(in the rows, 128 means zero)
Rows swapped in pairs by one turn or mirror: which row each one swaps with
The rows were stretched afterwards, more along some directions than others.
gov: [148 167 135  99 138  99 118 104 127 125  91 120 119 130 118 168 122  99
 118  93  85 132 160 118 128 119 107  97]
dogoz: [135 172 148 132 134 105  99 144 149 114 113 127 123 150 158 128  99  78
 158 116 102 139 102 111 140 110 126  95]
vib: [120 158 150 120 131  92  99 113 107 129 114 106 118 128 128 143 139  86
 127 127 115 142 144 122 122 112 125 120]
nopa: [134 155 152 133 132  99  93 135 138 112  91 140 118 170 117 129 152  92
 152  71  94 132 128 130 122 121 103 111]
nak: [124 139 140 133 130 116 107 105 113 144  96 113  89 135 143 117 125  87
 115  95 127 144 131 139 108 130 116  99]
dut: [120 155 154 104 131 122 104 106 170  91  96 142  92 105 135 114 115  99
 108 110 108 127 152 127 103 139 129 117]
dasoz: [147 155 131 145 123  98  86 146 128 116  77 127 125 159 123 130 165  97
 139  86 100 131 151 122 125 117  84 107]
fav: [133 159 139 123 154  94  94 156 137 138 104 163 114 117 132 145 120  92
 156 129 106 131 169 127 120 117 132 105]
pabob: [126 164 123 134 115 131 108 110 159 117 108 126 121 156 145 127 122  93
 109 101  81 154 103 109 112 132 126 108]
nava: [130 144 135 124 154 110  88 116 141 118 104 154  76 143 144 164 138 109
 109  69 100 147 140 139  89 144 139  94]
Dig: [153 131 119 146 145 111 101 160 114 117 108 128 136 152 159 138 152 129
 142  99 129 133 139 137 127  99 131  71]
fol: [121 133 139 102 134 119 104 150 142 121 100 160 143 146 142 136 103  81
 129  95 114 130 151 166 117 148 121  97]
vak: [127 168 137 120 138  96  97 115 110 136 120 105 106 117 129 148 132  93
 124 143 116 139 156 120 122 115 135 119]
mupi: [140 164 160 132 134  94  94 133 119 123 121 120 137 162 115 159 123  72
 165 112 112 124 119 143 139 118 113 124]
div: [129 161 126 143 126 143 107 118 170 117 110 131 121 148 146 130 132 110
 105 107  86 138  94  99  97 132 131 113]
sutu: [136 171 146 129 129 113  97 125 134 108 114 128 110 148 142 135 110  68
 145 123 111 148 106 120 141 119 116  90]
Zel: [150 177 151 132 130 100  96 133 128 126 125 115 129 161 129 156 115  81
 176 121  96 121 112 126 145 112 117 118]
riza: [124 168 148 126 138 100  99 155 152 102 118 135 141 142 148 126 115  76
 152 125 108 126 122 108 130 110 126  98]
Bab: [123 161 149 123 136  88  86 118 111 130 120 111 117 124 126 168 137  82
 123 121 123 139 152 124 121 115 135 117]
Vez: [124 169 159 126 136 111 107 120 149 106 112 130 126 142 142 138 102  67
 150 112 103 134 100 116 140 122 121  98]
fegeg: [163 139  97 146 132 114 106 155 114 120  96 125 145 160 153 148 158 124
 143 100 113 135 134 131 132 112 116  80]
Liv: [118 126 148 101 138 131 118 149 137 118  93 153 126 153 143 139 103  94
 120  92 112 140 141 151 118 150 114  94]
ruda: [151 168 127 113 141  99 115 111 135 119  82 117 124 129 114 163 125 110
 125  82  82 126 150 115 125 117 105 101]
Lated: [131 159 130 124 135  93  87 124 100 121  93 103 126 112 127 161 133  95
 120 107 104 135 151 136 115 121 123 117]
sazop: [157 166 153 133 131  98  94 123 121 122 127 119 131 156 119 154 128  79
 166 110 100 122 126 140 139 113 112 115]
gimup: [132 170 128 128 150 116  87 110 141 115 113 134 102 125 164 144 127 114
 109  97 146 134 166 153 111 123 141  97]
voret: [141 148 126  93 141  97 111 145 130 138 105 149 105 152 151 147  96  89
 135  70 116 151 156 159 121 114 123  70]
tarif: [120 155 129 134 140 115 103  98 104 147  89 124  96 115 142 131 128  93
 125 104 131 130 139 142 107 132 120  94]
lag: [129 144 139 127 135 112 101  98 106 149 101 129  81 109 146 130 124  88
 124 117 133 146 144 146 109 125 128 110]
Pak: [126 171 153 128 140 103 101 149 146  97 116 131 138 146 147 153 103  76
 149 106 109 136 106 120 136 123 120 100]
Naris: [141 176 122 140 160 114  80 126 134 123 118 130 106 145 159 143 148 123
 112 113 152 127 158 136 106 116 136  94]
gop: [136 128 135 135 132 113  91 144 108 152 109 128  96 145 144 128 120  89
 110 114 135 152 146 137 102 114 132  84]
lita: [151 152 151 116 150 114  96 155 138 100  99 135 108 134 162 154 122 121
 131 101 123 135 151 141 124 112 136  93]
nisu: [153 169 126 102 125  98 117 110 134 123  93 119 115 136 111 151 130 104
 126  93  79 127 159 121 121 111 108 108]
lutab: [155 155 132 131 117  93  92 145 137 115  93 125 129 171 124 126 156 110
 156  81  90 137 135 127 137 112  95 104]
Zos: [154 167 141 129 119  98  89 143 125 124 127 122 145 177 122 147 123  70
 161 117  98 130 117 139 143 119 111 113]
velir: [136 145 152 107 131 126 110 115 167  99 108 146  90 119 135 116 114 104
 108 121 118 138 142 128 112 133 133 117]
Gim: [131 155 152 111 138 123 104 110 161  97  89 136  86 122 134 126 123 111
  95 109 104 136 146 115 107 140 121 116]
Guv: [139 155 122 116 148 108  97 157 129 130 100 172 119 126 132 147 135 100
 152 130 109 140 165 137 130 120 132 105]
maror: [155 132 106 145 124 116 108 140 134 114 100 130 137 154 151 135 156 125
 140  90 104 134 131 135 123 114 129  92]
pib: [139 174 154 120 132  87  87 143 136 124 125 118 136 178 120 163 120  77
 166 109  97 129 116 134 137 121 125 118]
sivi: [151 137 127 102 140 100 112 161 149 137 112 149 107 151 150 132  95 111
 129  82 122 149 162 142 116 103 134  73]
kidin: [132 128 126 110 133 130 119 149 131 133  81 154 138 145 140 139 108  92
 134 103 116 136 135 160 124 149 118  97]
regi: [146 154 141 122 137 125  97 108 152 102  95 145  71 120 129 121 135 101
 105 114 113 136 136 121 100 143 115 119]
fedup: [135 154 149 120 140 109 105 160 134 104 111 136 122 151 143 131 103  75
 148 106 123 149 110 122 137 124 124  95]
zazo: [141 148 149 127 131 135 112 117 169 108 105 149  84 121 131 122 120 106
 102 124 116 130 134 113  99 138 125 118]
bifud: [120 115 145 103 137 127 120 157 140 125 106 166 140 149 146 131  99  82
 129  94 112 141 145 159 116 141 123  85]
novu: [147 143 146 138 128  96  98 150 122 114  85 128 121 166 114 127 150  97
 141  80 102 141 137 130 124 119  89 107]
Feko: [136 160 161 123 136 124 110 109 169 110 103 139  87 113 114 113 123  96
 120 128 105 115 137  91 102 131 132 129]
Bona: [145 147 138 130 127  90  91 154 141 120  88 125 147 159 123 123 149 107
 142  78 102 129 133 122 114 108 116 113]
bolaz: [134 165 125 119 149  94  77 157 136 130  98 161 107 123 136 157 137  94
 140 125 107 139 183 128 120 124 122 104]
kad: [133 160 124 112 156 105  94 138 135 135  88 166 116 116 139 156 135 107
 144 116 109 130 180 137 128 129 122  88]
Filis: [128 132 130 111 129 129 117 129 116 139  89 153 137 148 133 143 118  80
 130 108 108 137 137 159 137 148 100  92]
Koro: [152 136 111 149 131 113 108 156 121 122 104 132 142 154 148 139 154 117
 137 110 113 131 139 124 124 103 128  85]
nok: [135 162 127 116 123  94  92 129 110 127 122 108 105 138 125 136 139 105
 123 132 116 149 146 126 117 115 132 118]
Tik: [127 166 107 135 124 130 105 123 161 115  97 130 132 144 153 123 127 106
 119  98  77 143  97 112 102 139 127 117]
dutat: [119 122 146 108 135 124 117 155 138 130 105 163 136 143 134 137  97  79
 135 114 115 141 136 155 119 142 127 108]
netav: [133 140 132 129 153 123  98 108 146 120  99 149  82 125 138 153 141 121
 109  92  86 139 131 118  90 140 139  97]
fot: [139 167 152 109 121  80  86 143 136 123 139 123 139 165 126 146 122  82
 169 112 102 124 139 151 144 110 124 123]
Tokiv: [153 141 133  97 128  96 114 146 144 137 112 139 108 150 157 127  91  97
 140  71 112 147 151 149 122 103 129  78]
filud: [129 145 132 123 156 112  90 116 156 124 105 153  87 142 146 160 143 117
 112  80 101 132 152 126  86 142 141  92]
Sezez: [139 170 118 136 160 126  88 131 134 112 113 135 119 124 169 161 135 126
 115 105 146 133 143 147 114 122 141  96]
Geved: [137 124 126 132 121 123 106 113 112 145  95 131  98 115 140 131 132  93
 106 114 135 148 146 141 108 129 127 107]
vadug: [130 158 157 129 135 131 111 128 155 114  86 137 110 153 148 154 105  81
 135  89  58 146  80 100 118 136 120  95]
giki: [153 157 111 119 158 102  86 151 117 147  91 159 121 114 136 161 132 107
 139 129 123 143 162 136 122 120 138  99]
Zok: [136 160 116 133 156 116  84 122 140 115 102 129 127 146 154 169 154 118
 105 107 143 132 157 146 119 127 131 103]
lemu: [126 153 112 135 129 126  98 123 175 125 105 139 128 152 156 143 127  97
 120 103  90 143 105 122 108 135 139 117]
vubo: [128 143 130 127 161 116  91 115 140 126 108 158  89 148 146 172 145 110
 112  86 111 144 149 135 100 141 142  79]

fot swaps with Filis
div swaps with Sezez
nava swaps with Koro
Dig swaps with netav
Naris swaps with Tik
vadug swaps with lita
fedup swaps with Feko
maror swaps with vubo
velir swaps with Vez

